0: [ 58 153  73 161  99 147 147  96  91 128 123 134 141 181 154 100  96 102 149 125 148 140 121 120 147  48 130 207 128 166 106 181 141 107  63  99  96 162 118 165 157  83 101  55 150 105 167  88 167 165 111 156]
1: [131 140 139 137 125 146 131 129 129 135 129 116 133 127 106 144  94 145 119 109 139 107 101 116 124 109 123 133 146 119 102 132 136 114 142 143 123 170 117 137 165  98 141 152 127 132 125 132 141 100 139 161]
2: [110 134 128 113 142 142 136 101 125 128 150 190 129 122 123 119 121 158 160 112 129 141 129 121 138  95 127 149 105 150 159 125 116 146 115 118 138 157 112 154 144 166 126 132 115 127 107 115 149 135 140 101]
3: [143 126 130 126 129  90 125 112 119 114 136 118 140 119 151 127 148 155 135 153 148 118 143 128 167 146 134 134 133  83 177 141 135 142 143 130 135 103 144 130 104 143 142 141  84 130 133 141 150 146 171 108]
4: [175 159  88 130 158 145 141 170 153 100  89 128 140 151  93 110 113 176 134 125 109 105 122  69  95 136 107 125 127 143 139 121 171 137 161 142 117 146 140 112 113 141 173 119 125 140 139  92 128 163 131 173]
5: [125 126 119 132 130 136 127 123 113 121 117 119 102 131 131 120 156 117 101 132  94 155 161 119 129 121 131 128 137 127 120 151 120 148 132 121 118 111 118 131 106 150 125 137 140 129 134 146 146 141 110  97]
6: [137 160 155 120 128  86 147 119 127 135 146 170 124 134  99 110 113 137 156 143 143 140 137 154 137 115 137 135 152 183 137 114 123  94 145 146 131 148 140 115 145 109 160 102 127 120 141 101 136 128 117 112]
7: [141 102 151 132  68 182  88  95 166  79  99  72 179 131 114 209 180 137  96  84 128 124  75 150 145 165 161  98 127  56 115 159 118 107  91  80 127 160 176 165 108 141  77 117  89  28 213 156 135 122 125 130]
8: [127 139 144 120  96 143 103 137 155  96 101  90 171 147 138 194 145 149 140 117 133 103  93 110 120 143 121 141  81 118 120 148 118 103  72 116 126 149 132 131 123 163  80  73 138 119 178 100  95 131 138 189]
9: [154 139 135 140 125 123  93 130 117 119 114 159 156 112 122 119 113 135 122 151 117 130 190 124 119 108 110 126 114 123 177 124 140 138 117 103 115 124 138 147 155 141  98 126 136 141 118  81 127 145 144 148]
10: [143 116 119 140 139 119 123 133 137 112 124 119  95 139 150 116 101 115 117 126 162 124 106 147  97 153 124  89 103 104 137 175 147 158 157 127 141 114 126 141 102 126 143 126 116 109 107 129 115 142 127 126]
11: [ 83 101  91 141 152 149 139 141 183 126 129 130 120 125 135 181 136 136 111 113 119 152 162 138 118  92 132  77  91 128 150 162 144 148 134  96  96  71 122 149 135 139 140 106 104 127 126 104 151 162 109 107]
12: [118  92 125 157 136 131 154 118 157 153 126 121 115 136 116 123 118 102  89 121 151  86 116 151 125 156 131 113 145 150 103  98 104 136 152 157 126 143 135 139 113  92 163 141 138 122 128 157 114 106 102 118]
13: [161 125 134 122 107 129 111 121 142 115 115 118 129 139 133 108 166 122 107 126 131 142 152 125 137 110 125  99  96 118 121 132 114 142 137 132 148 122 112 122 115 158 101 113 121 140 119 131 115 143 135 107]
14: [ 97 134 127 126 164 130 157 173 152 138 104 117 120 142 124 108 127 124 150 106 146  83  85 132 113 137 120 148 195 107 114 136 132 123 137 150 120 132 125  78  41 122 202 148 106 113 109 154  88 116 103 149]
15: [153 137 123 148 130 168 108 129 111 119 130 135 116 125 104 119 109 140 120 114  99 113 121 127  98 123 108 115 137 104 107 148 151 136 149 125 118 133 122 114 128 117 107 153 134 108 143 129 137  90 113 122]
16: [ 84  95 161 137 121 120 126 134 131 165 116 133 107 108 123 142 127 112 119 126 136 118 136 146 139 150  99 147 117 151 119 125 139 130 126 150 127 124 120 131  67 124  88 162 167 144 128 144  86 118 124 139]
17: [133 138 140 130 156 127 124 110 114 140 127 122 150 124 118 123 108 129 124 113 121 129 109 126 109 139 136 136 120 140 129 111 117 137  98 130 119 121 162 128 147 114 148 124 121 121 112 131 124 124 127 139]
18: [183 141 113 115 146 134 141 162 148 119 118  97 119 142 113 119 158 135 108 170 126 126 136  88 117 102 104 109 148 160 135  94 109 112 150 159 146 137 142  85 130  96 141 133 136 114 112 105 134 142  83 140]
19: [127 117 124 142 142 109 174 133 120 144 126 123 109 121 109 101 150 132 109  90 105 109 161 132 123 121 137 120 152 136 136  77  83 135 132 134 144 137 106 103  88 124 162 142 131  91 100 138 108 140  78 136]

[157 134 152 103 120 118 138 150 113 146 116 160 121 123 117 111 122 154 164 103 143 143 117 148 137 128 122 152 129 177 124 116 128  89 116 103 130 153 127 118 130 110 158  92 147 129 144 101 139 123 114 116] 6 17 2
[131 142 142 148 103 101 125 125  96 131 140 106 159 104 156 108 155 110 133 156 115 133 110 112 135 198 148 114 146 106 102  94 102 101 114 154 163 114 128 118 124 132 121 140 159 124 154 135  94  84 164 133] 17 13 16
[137 119 119 110 101 138 103 159 133 112 155 120 144 112 137 124 126 120 126 139 116 121 150  94 111 145 115 156 130  92 114 124 153 151 106 124 140 117 156 155 146 148 100 150 126 184 133 140 150 144 185 165] 9 17 13
[ 39  63 134 122   7 116 221 238 170  75 155 136  85 235 217 212 166 213 168 121 240 115  34 141 170 237 153 133 155  80  46 240  91   0 125  64  92 179  60 255  61 111  40 128  95   0 191 191 255  42  43 131] 7 8 1
[124 151 139 134 123 127 154 130 109 124 110 144 158 113 128 127 108 129 141 147 109 144  89 135 106 142 122 133 154 115 122 110 125 113 128 113 120 143 157 148 169 110 143 131 130 126 125 105 116 131 129 142] 17 1 6
[ 91 132 123 126 121 125  78  48  92 134 142 111 119 150 145 129 135 105  98 161 185 159 126 151 123 122 137 110 139 126 154  87  96 126  87 137 150  93 108 140 170 133 127 109 140 116 145 124  96 131 110 123] 17 13 5
[ 99 172 152  99 135 143  92 118  87 149 136 143 129  97 132 173 115 110 140 127 111 147  91 152 131 109  92 143  94 142 125 157 141 115  95 110 133 124 140 137 180 130 101 105 102 113 159 137 136 130 125 119] 17 2 15
[107 119 127 172 112 106 117  94  85 109 125 111 143 146 149 108 126 114 105 143 134 148 155 133 147 140 135 136 124 100 144 131 123 106 116 131 120  97 141 140 143 103 131 103 137 129 122 106 100 141 128 141] 17 9 5
[138 124 103 142 122 121 105 112 132 110 139 129 145 127 121 111 127 140 124 143 116 127 167 112 108 113 143 136 134 123 157 147 138 137 130 128 120 101 134 127 137 152 100 135 153 168 125  91 155 144 157 168] 9 5 13
[119  96 138 145 116 119 159 156 143 150 137 130 126 121 121 122 129 110 113  96 153 104 112 166 127 155 141 115 145 144 111  87 125 126 166 137 122 131 117 146 140 103 121 158 122 139 113 141 117  95  98 125] 12 1 16
[148 124 146 108 127 108 127 140 124 146 135 120 139 110 116 119  99 119 129 124 127 110 116 141 106 111 123 148 143 129 129 105 105 141 109 121 123 128 164 120 133 105 147 128 133 136 113 134 122 132 139 148] 17 1 6
